Named moves (each a turn or a mirror), then the moves between two rows, first move first; the first pair answered:
j_131 (before -> after):
[ -7   2  15  35   1  26 -24   2 -11  -2  32  18  -5   5   2 -28  -4  13
 -14  19 -32  -2  -8]  ->  [ -6  -4  11  42   4  26 -26  -1  -4   1  27  16  -8   4   7 -24  -4  13
 -17  14 -31  -8 -13]
[ 13  17  -9  15 -21  -8   6  -6  21  29  -4  17  19 -27   9  -5  20 -11
  -5  -3   4  -6  -9]  ->  [  7  24  -7  10 -29 -16   3  -1  16  23   4  13  29 -20   3 -12  21  -4
   3   1   2   0  -2]
[ 34   5 -23  12  24 -10  -6  27  10   1  -8  -2   3 -27  27  16 -23  -4
   1 -25 -31 -14 -35]  ->  [ 10  27   6   7   6 -29   5  43 -27 -16  14   2  25 -18   1  -9   2  -3
  13 -30 -34  -4   7]
j_691 (before -> after):
[ 13  10  -2 -29  10   9  -7 -36  13   0   0 -13  -1 -23   6 -24   0   9
   2  -6  -4 -23 -12]  ->  [ 32   0   2 -34  -3  21   0 -22  -2  -6 -24   0 -19  -1  17   6   2  15
 -24  -7 -10 -13 -14]
[  5  43  49   3  49 -24  21 -29   5  27  23 -40  24 -10  -9   3   4  -7
  31 -28 -14   8  11]  ->  [ 33  35  54   2  33 -14  34 -10 -29   6  -4 -27   4  25   8  48   4  -2
   3 -37 -18  24  11]
[-27 -11   0 -10 -15   5 -11  18  15  27  44   7  52 -30 -29 -38  42 -16
  60 -22   1 -14 -39]  ->  [ 27 -29  13  -6 -44  40  16  51 -45  -3 -18  34  13  32   5  48  39  -5
   2 -29 -11  15 -34]
j_730 (before -> after):
[ -9   5   5  10  17 -30 -17  11  20 -23  -7 -13  11   2  -9 -24  17  -6
  -4  -3   5  13  26]  ->  [  9  12   7   2  22 -27 -21   0  15 -17 -16 -23   7   8  -7 -20  19  -6
  -8 -15   9  15  20]
[-26   4   7  20   6 -10 -11  21  22 -14   9  -9  14   1 -11 -27  14  12
   2  -3   4   3  29]  ->  [ -2   8  22   7  15  -7 -21   5   5  -8  -5 -16   6  12  -2 -20  24  13
  -5 -21  -1   6  36]
[ 24 -10  -8  26 -27  65   4 -16  18  -7 -10 -23 -35  24 -23  21  -9  11
  10  20 -36 -25  -4]  ->  [  1 -12 -13  35 -37  64   7  -2  24 -15   2 -17 -30  17 -35  12 -10   5
  20  30 -34 -17   3]
j_714 (before -> after):
[ 19   7  21 -10 -36  14  10  51 -38  -4 -23  10  -2  17 -34  14  -1 -10
  -2  -7   2  11   4]  ->  [ 34  12   3 -18   4  18 -30  -6  12  40 -16 -29   7 -19 -22 -21  -9  -9
  12 -22   6 -25 -23]
[-70 -28  10 -16  39   7 -25 -30  53  23   2  20  -8 -18  -7  -7 -27 -12
  29  11  19  39  12]  ->  [-57 -14  50 -21   7   2  -6   0 -14 -11 -10  31  -9  25 -16  14  -7  -4
  12   7   8  67  55]
[-38 -16 -21   6 -26 -29  26  32   0 -27  10  15 -15 -18   9   4 -14   9
 -26  13   0   9   1]  ->  [ 17  29  12 -26  -6 -40   0 -12 -23  -4   0 -31  -1  -2  18 -13  17  12
 -18 -27  -7  -8  25]

Between the rows of a pair lie 2 to 3 moves.
[ 16  23  22  10 -36 -12  11  25 -32 -32   2  15   6  24   0   0  19   2
  -7 -18   9  14  -1]  ->  [ 17  13  15  15 -33  -8  24  28 -30 -31  -2  22  -6  25   5  12   8  -1
 -14 -11   8  18  -8]  j_691, j_714, j_691
[-88  60  11  10  -7 -14   0  14  34   9  -7  -2  29 -23 -59 -38 -11  15
  57   1  -9  23  41]  ->  [-36  56  41   4 -37   7  26  40 -35 -24 -57  27   0  38 -30  34  -4  20
   6  -5 -20  53  57]  j_714, j_691
[-44 -33 -27  21   4 -27  16  34  62   0  18  48  12 -34  19 -11 -19 -12
  27  15  19   3 -35]  ->  [-13  32  42  -9  -5 -56   3  20 -18 -14  19  15  49  -6  -2 -47  27  -2
  45 -25   4   0  42]  j_714, j_691
[ -1   7 -14  12   3  14 -48 -26  54  37   5 -47  -4  -7  32  -4 -24 -10
  29  -7  22 -46 -15]  ->  [-19  35  42   4 -45  -7 -15  23 -31 -15  10 -33  19  34  -1 -11  18  -3
  36 -16   4 -11  58]  j_714, j_691, j_714
[-47 -27 -21  45  -6  28  51  44  45 -19  10  44  -4 -29 -15  13 -59  -4
   3  76  17  -2 -27]  ->  [-62  10  -8  31  15  -1  31  11  61  -2  43   7  31 -56 -40 -50 -33  -7
  53  56  20 -28  -6]  j_714, j_691, j_714
[  6  -2 -11  29  26 -21 -13 -22  36  24 -11   3  11 -32  37 -19 -20  13
  31  16  27 -19 -33]  ->  [-44   0   8  34  -5 -36   3  12   8 -11   8  27  29 -25   7 -27  -4  16
  37  33  23  -1   2]  j_714, j_691
[-29 -17   2  31 -36 -15 -20  10   8 -14  23  14   1 -17 -48  -6   8  -4
   1  14  14  24  28]  ->  [-27 -11  -7  25 -22 -16 -33  -5  31   6  26  -4   2 -34 -46 -15   5  -7
  12   7  17   7  16]  j_714, j_714
[ 58 -24  -3  -1  24  27 -20  16 -23  12 -34  17 -30  21  44  40   1   7
 -30 -21  -3   3 -16]  ->  [ -6  11  33 -10 -11 -13  -7  39 -64 -23   9  19  17  25 -15 -11  31  12
  14 -21 -10  10  54]  j_714, j_131
[ -9 -22 -52   8 -16  45  17  14  -3  42 -44   1 -20  -4  25  56  -1 -34
 -45  26 -11  -6 -31]  ->  [-25 -15 -63  12  -1  35  -1 -10  36  57 -23  -9  -8 -32  21  23  -9 -39
 -26  28  -7 -19 -42]  j_131, j_691, j_131
